In the data rows, the value 128 means zero.
Some points, one per row:
[118 170 117 115 116 116 120 111 117 120 117 114 114 176 120 115 173 194
 167 116 116 163 120 167]
[183 115 155 113 115 184 117 179 114 118 155 154 178 116 118 112 115 113
 116 115 114 117 117 115]
[120 117 185 116 176 115 121 113 117 120 117 114 116 118 121 156 140 115
 120 170 115 173 119 143]
[117 116 115 199 137 114 119 163 197 119 116 112 114 117 120 211 115 149
 118 116 175 118 119 116]
[116 116 116 115 116 192 157 112 115 167 163 179 145 117 121 113 116 113
 119 117 175 118 118 116]
[118 116 117 113 164 116 120 112 114 119 116 113 114 123 119 125 166 130
 118 117 115 156 120 156]
[119 118 116 156 118 115 168 113 117 120 117 113 117 168 121 116 168 115
 159 119 116 119 187 176]
[116 138 113 113 114 114 136 109 112 166 159 127 113 141 117 111 114 112
 115 140 113 115 117 113]
[116 114 140 113 113 176 118 150 112 117 128 148 138 113 117 112 113 110
 116 114 180 116 117 115]
[155 116 163 112 115 132 119 152 114 118 114 110 115 115 118 135 114 111
 116 130 114 130 117 114]
[121 158 119 117 117 117 122 114 117 171 167 154 117 118 122 117 118 116
 168 180 116 120 180 119]
[114 181 112 112 113 190 116 109 112 116 112 160 161 114 116 111 113 111
 188 170 112 116 202 113]
[113 111 157 109 152 111 115 108 111 132 111 110 110 113 115 143 111 109
 113 151 109 161 115 129]
[116 116 115 158 162 113 120 110 113 116 115 111 113 116 117 157 114 149
 118 116 114 128 118 144]
[114 115 114 149 169 113 117 109 157 116 114 110 112 113 117 143 167 130
 116 114 113 115 116 139]
16 more points follow, each with its number after it:
[140 117 116 153 116 114 121 112 143 120 116 113 142 128 165 114 117 147
 119 115 115 119 119 117] 0
[113 201 112 111 113 111 115 109 112 198 114 109 111 217 116 111 194 186
 201 113 112 116 114 187] 1
[115 114 113 114 115 191 156 111 114 166 162 178 146 116 119 113 114 112
 116 115 175 117 117 115] 2
[117 116 140 145 131 115 118 130 115 120 116 112 114 115 153 184 116 112
 117 115 158 119 116 118] 3
[185 141 115 114 115 173 183 113 115 119 115 152 169 117 159 114 117 113
 118 116 115 118 119 117] 4
[117 115 116 113 114 114 117 149 144 117 115 112 114 115 117 149 125 137
 116 115 138 118 119 115] 5
[118 169 117 115 116 114 119 112 115 119 117 113 115 190 119 113 182 173
 173 117 116 178 119 193] 6
[115 113 113 161 120 114 117 109 113 117 114 111 113 115 123 131 114 166
 117 115 125 116 117 121] 7
[119 119 158 116 154 117 149 113 116 150 180 157 116 119 121 116 117 114
 119 150 116 119 120 119] 8
[117 151 115 114 115 113 119 113 114 149 144 150 156 116 148 114 116 112
 119 150 113 117 118 115] 9
[118 117 118 124 140 117 121 113 156 120 117 114 116 131 122 149 118 171
 119 119 116 120 120 141] 10
[116 135 115 114 115 128 118 112 115 118 115 111 167 137 118 128 114 150
 118 116 178 117 117 115] 11
[118 180 115 114 116 115 119 112 115 118 116 113 116 199 120 114 197 113
 190 117 115 184 179 211] 12
[164 116 153 112 114 137 118 198 161 118 115 111 144 116 173 113 114 112
 117 116 114 118 117 115] 13
[116 114 113 138 114 144 144 109 112 116 112 140 112 114 141 174 114 110
 115 138 113 115 116 115] 14
[189 116 162 113 113 115 119 179 113 118 167 161 215 117 118 114 114 113
 117 116 179 119 120 117] 15
Which two of these numbered points are nearest to each point below, looking only along the 7 directions in which the first points spread most? Their numbers follow each, nearest first.
[115 183 114 112 113 175 116 110 112 186 113 176 112 114 117 112 113 110
 200 197 113 115 218 114] > 9 8
[112 175 109 107 108 160 113 106 153 198 110 106 108 169 112 108 109 105
 173 109 107 112 159 111] > 9 0
[181 136 111 110 111 168 175 108 110 115 113 146 162 112 152 110 112 108
 113 112 111 113 115 111] > 4 15
[115 115 114 111 114 113 168 109 112 162 185 171 111 115 118 112 113 110
 115 171 146 162 116 113] > 8 9
[119 118 142 116 117 182 121 153 116 121 132 153 143 119 122 116 117 114
 118 118 185 120 121 118] > 4 11
[166 118 156 114 117 140 122 201 164 121 118 114 145 119 177 116 117 116
 120 119 116 121 120 118] > 13 15
[117 118 115 114 151 115 119 112 138 118 115 112 114 130 120 115 176 131
 117 117 115 151 120 156] > 10 7
[116 154 114 159 115 114 119 109 218 118 115 110 114 177 119 113 157 230
 152 116 114 117 118 115] > 10 7
[112 136 133 109 110 110 177 106 109 114 111 148 110 135 113 108 111 110
 136 112 110 114 154 111] > 9 8
